m =
[[113 121 121 131 129]
 [125 136 122 133 148]
 [133 123 136 127 134]
 [125 117 124 126 112]
 [130 137 132 130 140]
 [140 133 132 129 136]
 [125 143 124 129 122]
 [143 115 144 124 121]
 [115 142 126 124 131]
 [115 117 129 134 139]
 [139 136 121 135 112]
 [125 137 134 138 125]
 [112 114 136 129 136]
 [148 142 135 133 152]
 [107 115 128 129 140]
 [123 134 125 133 137]]
Rows and columns are counted from 0.
(0, 0): 113
(5, 4): 136
(10, 2): 121
(12, 1): 114
(0, 1): 121
(10, 3): 135
(13, 3): 133
(9, 2): 129
(2, 4): 134
(7, 0): 143
(8, 1): 142
(7, 3): 124
(13, 1): 142
(1, 4): 148
(0, 2): 121
(7, 2): 144
(11, 2): 134
(6, 3): 129
(4, 0): 130
(0, 4): 129
(12, 2): 136
(5, 3): 129
(3, 1): 117
(2, 2): 136
(11, 3): 138
(4, 3): 130
(14, 1): 115
(15, 3): 133
(5, 0): 140
(12, 3): 129

B = 147  149  154   99  155  138
B[0] = 147
B[5] = 138
B[2] = 154
B[3] = 99

grid = [111 112 129 105 141 104 146 100 127 127 129 103 106]
grid[-13]: 111
grid[-12]: 112
grid[-11]: 129
grid[-8]: 104
grid[-2]: 103

x = [122 118 129 126 146 121 133 119 135 125 156 106]
x[-12] => 122
x[-6] => 133
x[-3] => 125

W = [122 132 128 143 116 140 137 101 122 129 121 156 135 124]
W[0] = 122
W[5] = 140
W[-5] = 129
W[10] = 121
W[6] = 137

X = [135 122 126 129 131 127 132 132 124 130 126 135 104 124]
X[0]	135
X[7]	132
X[8]	124
X[3]	129
X[4]	131

arr =
[[141 126 130 128 130 118 133 127 127 131 124 124]
 [126 136 138 145 140 138 130 129 127 129 129 131]
 [133 135 130 124 127 133 143 130 128 128 153 127]
 [118 129 126 112 126 116 120 129 133 133 117 129]
 [126 126 123 134 121 132 116 126 120 124 122 128]
 [125 130 118 107 117 112 129 130 136 131 125 125]
 [123 125 124 125 127 128 119 126 128 127 115 127]
 [121 132 123 104 123 119 127 129 144 128 125 119]
 [128 119 125 124 125 130 112 123 118 124 121 124]]
Rows and columns are counted from 0.
(0, 0) = 141
(4, 5) = 132
(1, 2) = 138
(7, 10) = 125
(1, 8) = 127
(1, 3) = 145
(2, 11) = 127
(6, 1) = 125
(3, 1) = 129
(0, 5) = 118
(7, 7) = 129
(1, 4) = 140
(8, 7) = 123
(6, 8) = 128
(0, 4) = 130
(4, 4) = 121
(0, 7) = 127
(8, 4) = 125
(7, 1) = 132
(5, 5) = 112
(8, 10) = 121
(0, 9) = 131
(1, 10) = 129
(3, 8) = 133
(7, 4) = 123
(4, 11) = 128
(6, 2) = 124
(4, 7) = 126
(3, 4) = 126
(5, 11) = 125
(6, 5) = 128
(4, 6) = 116
(4, 3) = 134
(8, 5) = 130
(0, 2) = 130
(5, 7) = 130
(7, 2) = 123

M = [118 119 155 125 136 121 134 105]
M[0] = 118
M[4] = 136

A =
[[138 122 138 140 120 123 121 138 132 125 124 126 122 134 126 124]
 [137 120 136 139 120 122 119 136 130 125 123 122 122 131 124 122]
 [138 123 138 140 121 123 122 138 133 125 124 128 122 135 127 125]
 [134 123 134 136 124 126 122 135 127 129 126 123 124 129 126 125]
 [137 124 136 138 123 125 123 136 131 127 125 125 124 131 126 125]
 [134 121 135 137 122 125 121 136 128 129 125 125 122 131 126 125]
 [154 129 149 155 120 123 125 149 143 122 124 130 121 142 128 123]
 [139 148 134 136 143 141 145 133 138 134 139 137 137 132 136 136]
 [133 124 133 134 124 125 124 133 129 127 125 126 125 130 126 125]
 [145 128 145 151 128 132 126 148 127 136 131 125 120 133 131 128]
 [123 130 122 119 125 124 130 119 141 121 124 145 133 139 129 132]
 [138 133 137 138 124 128 132 138 132 126 129 149 116 145 141 135]]
A[0][0] => 138
A[8][12] => 125
A[1] => [137, 120, 136, 139, 120, 122, 119, 136, 130, 125, 123, 122, 122, 131, 124, 122]
A[5][6] => 121
A[11][8] => 132
A[0] => [138, 122, 138, 140, 120, 123, 121, 138, 132, 125, 124, 126, 122, 134, 126, 124]
A[3][15] => 125
A[3][3] => 136
A[8][0] => 133
A[11][11] => 149
A[11][7] => 138
A[:, 11] => [126, 122, 128, 123, 125, 125, 130, 137, 126, 125, 145, 149]
A[11][10] => 129
A[7][2] => 134
A[:, 5] => [123, 122, 123, 126, 125, 125, 123, 141, 125, 132, 124, 128]
A[10][2] => 122
A[:, 12] => [122, 122, 122, 124, 124, 122, 121, 137, 125, 120, 133, 116]
A[0][7] => 138
A[6][12] => 121
A[1][5] => 122
A[8][4] => 124
A[9][1] => 128
A[:, 7] => [138, 136, 138, 135, 136, 136, 149, 133, 133, 148, 119, 138]
A[:, 13] => [134, 131, 135, 129, 131, 131, 142, 132, 130, 133, 139, 145]
A[2][8] => 133
A[8][1] => 124
A[11] => [138, 133, 137, 138, 124, 128, 132, 138, 132, 126, 129, 149, 116, 145, 141, 135]
A[10][12] => 133
A[11][13] => 145
A[0][12] => 122
A[3][1] => 123
A[1][8] => 130
A[8] => [133, 124, 133, 134, 124, 125, 124, 133, 129, 127, 125, 126, 125, 130, 126, 125]
A[4][5] => 125
A[9][4] => 128
A[4][2] => 136
A[11][5] => 128
A[9][10] => 131

data =
[[131 137 118 121 130 145 110]
 [129 134 123 123 127 150 112]
 [128 130 114 122 127 136 106]
 [129 139 124 126 128 156 108]
 [133 138 119 122 127 143 109]
 [130 134 112 116 126 137 112]
 [132 134 116 120 130 137 106]
 [132 132 114 121 126 133 113]
 [133 134 115 123 127 139 109]
 [135 134 116 121 127 134 111]
 [136 138 118 121 129 138 108]]
Rows and columns are counted from 0.
(0, 0) -> 131
(5, 1) -> 134
(0, 1) -> 137
(0, 3) -> 121
(9, 0) -> 135
(10, 6) -> 108
(1, 6) -> 112
(5, 5) -> 137
(3, 5) -> 156
(1, 1) -> 134
(6, 0) -> 132
(7, 0) -> 132
(10, 3) -> 121
(8, 4) -> 127
(6, 6) -> 106
(2, 6) -> 106
(10, 4) -> 129
(8, 2) -> 115
(4, 4) -> 127
(10, 2) -> 118
(5, 0) -> 130
(2, 4) -> 127
(1, 5) -> 150
(6, 1) -> 134
(0, 4) -> 130
(9, 5) -> 134
(5, 6) -> 112
(7, 2) -> 114
(7, 3) -> 121
(3, 4) -> 128

a = array([137, 123, 137, 137, 108, 140, 118, 132, 106, 148])
a[0] -> 137
a[2] -> 137
a[1] -> 123
a[6] -> 118
